In the data rows, 128 means zero.
Every row has one hidden group. There are 6 groups. Groups can overlap: rows of different groups may look alike. Groups are numbered from 0 in the order they first appear among the rows asked about.
The table, row by row:
[143, 155, 158, 159, 161, 143, 123, 142, 147, 156, 141, 149, 177, 151, 150, 119, 150, 148, 125, 149, 125, 130, 175, 129, 162, 193, 174, 146, 162, 179]
[143, 170, 129, 130, 176, 172, 167, 172, 134, 170, 97, 95, 91, 93, 92, 90, 91, 88, 96, 93, 97, 87, 104, 98, 91, 107, 104, 105, 102, 108]
[172, 141, 131, 130, 175, 172, 153, 173, 119, 185, 96, 93, 92, 93, 93, 92, 91, 91, 94, 92, 96, 87, 104, 100, 90, 108, 103, 105, 103, 108]
[87, 97, 102, 103, 89, 85, 95, 87, 106, 84, 139, 178, 104, 176, 135, 177, 192, 134, 137, 151, 140, 188, 190, 200, 131, 177, 189, 178, 135, 137]
[87, 99, 101, 101, 90, 86, 95, 87, 106, 86, 168, 165, 104, 164, 120, 161, 177, 190, 152, 121, 140, 186, 145, 170, 133, 137, 175, 163, 133, 165]
[115, 98, 100, 100, 89, 88, 95, 87, 104, 85, 155, 108, 147, 107, 121, 148, 162, 176, 124, 122, 170, 159, 131, 114, 164, 149, 119, 135, 146, 123]
[157, 184, 159, 172, 177, 160, 123, 144, 148, 172, 111, 94, 89, 92, 92, 92, 90, 91, 95, 93, 139, 115, 147, 114, 162, 179, 134, 149, 175, 165]
[144, 140, 158, 145, 160, 158, 151, 144, 147, 144, 138, 180, 163, 149, 164, 162, 134, 147, 180, 164, 97, 87, 103, 98, 91, 106, 101, 107, 105, 108]
[159, 142, 132, 146, 147, 173, 152, 171, 133, 172, 110, 93, 91, 92, 93, 91, 91, 90, 96, 94, 96, 88, 104, 99, 92, 107, 104, 104, 104, 109]
[157, 128, 131, 130, 191, 173, 179, 173, 133, 156, 97, 94, 90, 94, 92, 90, 91, 90, 96, 93, 98, 87, 103, 100, 91, 106, 104, 106, 105, 108]
[87, 98, 102, 101, 90, 86, 94, 87, 105, 85, 168, 191, 105, 192, 121, 191, 192, 175, 110, 123, 153, 188, 189, 199, 105, 164, 189, 163, 118, 137]
[157, 183, 158, 173, 175, 158, 123, 158, 133, 185, 82, 93, 90, 94, 93, 91, 91, 89, 95, 93, 127, 101, 133, 128, 177, 134, 132, 118, 203, 136]
[129, 169, 145, 159, 118, 143, 123, 142, 148, 155, 125, 108, 178, 134, 163, 120, 118, 104, 153, 150, 111, 86, 104, 100, 89, 107, 103, 104, 105, 109]
[115, 98, 102, 103, 89, 86, 95, 87, 105, 86, 140, 107, 162, 119, 134, 105, 162, 175, 138, 122, 155, 157, 147, 142, 134, 149, 132, 147, 147, 150]
[100, 98, 101, 100, 89, 87, 96, 88, 105, 85, 167, 178, 105, 176, 134, 149, 190, 160, 139, 121, 140, 187, 160, 127, 135, 148, 176, 205, 117, 151]
[173, 113, 115, 115, 162, 186, 166, 187, 120, 185, 97, 94, 92, 92, 92, 89, 91, 90, 94, 92, 83, 87, 103, 99, 92, 107, 104, 106, 104, 109]
[130, 114, 117, 131, 144, 144, 195, 145, 163, 114, 139, 194, 133, 193, 150, 190, 163, 118, 124, 177, 97, 87, 102, 101, 91, 107, 103, 105, 105, 109]
[128, 182, 174, 173, 161, 130, 139, 129, 178, 128, 110, 93, 91, 93, 93, 91, 93, 89, 95, 93, 139, 159, 147, 170, 149, 135, 146, 134, 161, 164]
[100, 98, 103, 103, 87, 88, 96, 87, 106, 86, 140, 193, 133, 178, 163, 162, 149, 174, 165, 180, 112, 88, 104, 101, 92, 108, 103, 106, 104, 107]
[172, 156, 130, 132, 132, 171, 124, 171, 134, 186, 153, 121, 177, 133, 177, 118, 121, 118, 166, 178, 96, 86, 104, 99, 91, 107, 105, 105, 104, 108]
[129, 155, 161, 158, 146, 157, 124, 172, 148, 157, 126, 136, 148, 149, 164, 133, 136, 161, 166, 151, 112, 87, 103, 100, 92, 107, 106, 106, 106, 109]
[158, 155, 144, 145, 131, 172, 152, 142, 134, 172, 83, 93, 91, 92, 93, 91, 92, 89, 96, 93, 112, 88, 103, 99, 92, 107, 104, 104, 103, 108]
[87, 98, 102, 101, 89, 87, 96, 87, 105, 84, 81, 92, 90, 92, 92, 91, 93, 90, 94, 94, 154, 187, 132, 173, 134, 150, 174, 162, 120, 123]
[101, 99, 102, 102, 89, 86, 95, 87, 105, 85, 139, 137, 118, 149, 120, 175, 178, 162, 153, 122, 154, 171, 174, 157, 147, 150, 146, 148, 132, 136]
[144, 141, 145, 131, 148, 170, 152, 159, 133, 170, 126, 165, 176, 165, 162, 175, 135, 118, 180, 179, 98, 87, 105, 99, 92, 108, 105, 106, 105, 109]
[145, 155, 173, 158, 189, 143, 165, 145, 148, 157, 155, 165, 175, 149, 164, 119, 119, 132, 151, 165, 125, 131, 175, 141, 163, 163, 148, 163, 189, 165]
[130, 155, 173, 159, 163, 127, 140, 171, 162, 156, 154, 150, 176, 148, 148, 146, 135, 160, 136, 135, 125, 131, 132, 128, 162, 135, 147, 147, 176, 166]
[145, 141, 145, 146, 161, 157, 154, 156, 134, 171, 97, 93, 91, 92, 93, 90, 91, 90, 95, 94, 96, 88, 104, 99, 91, 107, 103, 106, 105, 108]
More rows, each followed by its group:
[117, 97, 102, 102, 91, 87, 94, 88, 106, 87, 126, 123, 162, 107, 120, 133, 150, 176, 123, 121, 169, 145, 132, 114, 191, 136, 118, 119, 148, 134] 0
[101, 97, 101, 101, 89, 88, 95, 86, 105, 85, 84, 92, 92, 93, 93, 90, 91, 91, 96, 95, 154, 188, 174, 157, 177, 138, 161, 191, 120, 123] 0
[100, 100, 102, 102, 90, 86, 93, 86, 105, 85, 112, 94, 92, 92, 92, 90, 92, 90, 95, 95, 155, 143, 132, 127, 176, 135, 133, 119, 179, 150] 1
[144, 184, 158, 159, 162, 145, 123, 157, 134, 171, 168, 150, 176, 121, 162, 176, 119, 120, 138, 151, 111, 87, 102, 100, 92, 107, 103, 105, 105, 109] 2
[101, 99, 103, 101, 91, 85, 96, 86, 107, 85, 96, 93, 91, 92, 93, 90, 92, 88, 95, 92, 155, 173, 146, 199, 132, 135, 148, 163, 119, 137] 1
[158, 169, 145, 144, 191, 158, 137, 159, 133, 158, 137, 122, 148, 136, 177, 148, 135, 147, 124, 166, 112, 87, 105, 100, 90, 108, 104, 105, 104, 108] 2
[131, 154, 129, 145, 147, 159, 182, 158, 146, 157, 82, 92, 90, 92, 91, 90, 90, 90, 95, 93, 97, 87, 103, 99, 91, 108, 106, 105, 103, 107] 2
[173, 126, 131, 115, 175, 185, 180, 186, 119, 183, 111, 93, 91, 92, 92, 90, 92, 90, 95, 92, 83, 87, 104, 99, 91, 106, 103, 105, 105, 108] 3
[116, 98, 103, 102, 89, 87, 95, 88, 106, 85, 154, 135, 147, 120, 134, 134, 133, 176, 137, 108, 154, 143, 117, 157, 176, 135, 135, 160, 162, 136] 1
[101, 98, 101, 102, 90, 86, 95, 86, 105, 86, 112, 94, 92, 93, 92, 92, 92, 92, 96, 95, 169, 187, 146, 169, 162, 136, 133, 120, 118, 135] 0
[102, 99, 102, 103, 90, 85, 94, 87, 105, 85, 139, 136, 120, 151, 136, 148, 178, 159, 152, 120, 141, 174, 132, 127, 147, 137, 146, 118, 132, 138] 1
[131, 125, 160, 158, 177, 143, 180, 129, 176, 128, 125, 193, 147, 177, 136, 147, 163, 147, 124, 165, 126, 172, 191, 127, 147, 164, 190, 161, 146, 180] 4
[115, 98, 101, 102, 89, 86, 94, 87, 107, 84, 154, 135, 134, 135, 149, 104, 163, 146, 153, 120, 154, 146, 117, 171, 163, 120, 146, 162, 160, 121] 1
[156, 113, 114, 116, 189, 187, 180, 187, 119, 171, 140, 192, 177, 178, 191, 162, 106, 105, 182, 193, 85, 87, 103, 99, 91, 107, 105, 105, 103, 108] 3
[129, 126, 146, 144, 161, 157, 178, 157, 161, 142, 168, 179, 148, 178, 161, 177, 148, 147, 183, 165, 111, 87, 104, 100, 90, 107, 103, 104, 103, 108] 2
[87, 98, 102, 103, 89, 87, 96, 87, 107, 86, 96, 93, 92, 92, 94, 93, 91, 90, 95, 92, 168, 186, 131, 186, 175, 122, 118, 120, 119, 121] 0
[116, 98, 102, 104, 90, 86, 94, 85, 105, 86, 125, 105, 148, 107, 120, 163, 148, 175, 124, 124, 154, 143, 119, 169, 191, 149, 131, 120, 175, 138] 1
[130, 127, 156, 143, 133, 144, 180, 144, 162, 128, 125, 178, 163, 178, 163, 134, 163, 118, 139, 164, 111, 88, 104, 99, 90, 106, 103, 106, 106, 108] 2
[84, 98, 103, 102, 88, 87, 95, 87, 105, 84, 168, 138, 104, 149, 107, 191, 191, 175, 124, 108, 169, 187, 161, 172, 161, 121, 145, 135, 118, 123] 0
[129, 171, 187, 174, 189, 115, 151, 130, 178, 128, 111, 95, 91, 92, 92, 91, 92, 90, 96, 92, 142, 172, 146, 128, 133, 178, 147, 148, 161, 135] 1
[87, 99, 103, 103, 89, 86, 96, 86, 106, 85, 126, 108, 147, 107, 105, 133, 163, 176, 109, 107, 168, 157, 117, 129, 176, 122, 119, 120, 132, 121] 0
[158, 199, 188, 202, 119, 114, 110, 116, 162, 170, 140, 108, 176, 107, 133, 104, 135, 176, 124, 107, 155, 118, 116, 156, 191, 134, 118, 133, 189, 124] 1
[102, 98, 101, 102, 89, 86, 96, 86, 104, 87, 111, 93, 91, 92, 92, 91, 92, 90, 96, 93, 139, 187, 175, 156, 162, 135, 161, 148, 118, 194] 1
[158, 183, 144, 159, 120, 158, 138, 172, 147, 142, 153, 122, 162, 135, 164, 176, 135, 133, 181, 179, 126, 130, 161, 142, 134, 164, 147, 162, 190, 193] 2
[87, 98, 103, 103, 89, 87, 94, 87, 104, 87, 82, 94, 91, 92, 92, 91, 92, 90, 95, 93, 154, 173, 145, 171, 177, 166, 133, 163, 133, 136] 0
[158, 140, 159, 145, 132, 171, 124, 172, 134, 157, 139, 136, 161, 148, 163, 162, 118, 118, 151, 178, 97, 87, 105, 98, 92, 107, 104, 105, 104, 110] 5
[130, 127, 143, 145, 132, 157, 181, 159, 163, 127, 124, 191, 134, 178, 150, 175, 163, 131, 166, 178, 96, 87, 103, 99, 91, 107, 103, 105, 103, 108] 2
[144, 141, 129, 146, 117, 158, 167, 129, 162, 127, 166, 163, 148, 164, 162, 175, 149, 146, 194, 165, 111, 87, 104, 100, 93, 107, 104, 104, 104, 107] 2
[101, 98, 102, 101, 90, 87, 95, 86, 105, 84, 167, 136, 121, 134, 120, 148, 147, 176, 137, 121, 155, 174, 161, 170, 161, 135, 162, 149, 147, 136] 1
[101, 98, 104, 101, 90, 86, 94, 87, 105, 86, 125, 107, 147, 107, 107, 105, 135, 190, 138, 108, 168, 159, 133, 129, 191, 122, 119, 118, 163, 122] 0
[172, 126, 116, 117, 147, 185, 166, 186, 118, 186, 124, 150, 190, 163, 190, 104, 119, 105, 154, 194, 98, 88, 104, 100, 92, 108, 104, 104, 105, 108] 3
[129, 140, 144, 144, 132, 158, 152, 143, 163, 143, 153, 164, 146, 163, 164, 162, 135, 162, 165, 180, 111, 88, 103, 100, 92, 106, 104, 106, 105, 106] 2
[158, 155, 146, 146, 174, 172, 138, 172, 134, 171, 140, 106, 174, 120, 177, 149, 120, 119, 121, 150, 113, 86, 104, 100, 91, 107, 104, 106, 104, 109] 5
[160, 140, 146, 130, 134, 157, 151, 171, 133, 172, 167, 137, 148, 149, 177, 133, 120, 118, 167, 179, 97, 88, 103, 99, 91, 105, 104, 103, 105, 109] 5
[143, 141, 145, 146, 159, 157, 138, 158, 133, 170, 97, 93, 91, 92, 91, 90, 92, 90, 95, 92, 114, 88, 103, 100, 91, 106, 104, 105, 106, 109] 5
[116, 99, 103, 102, 88, 88, 96, 85, 105, 85, 125, 137, 118, 150, 136, 133, 164, 160, 123, 122, 153, 172, 131, 115, 164, 136, 148, 134, 133, 136] 1
[100, 99, 102, 101, 89, 85, 95, 87, 105, 84, 112, 92, 90, 94, 92, 94, 93, 89, 95, 92, 154, 173, 159, 171, 132, 135, 174, 149, 118, 150] 1
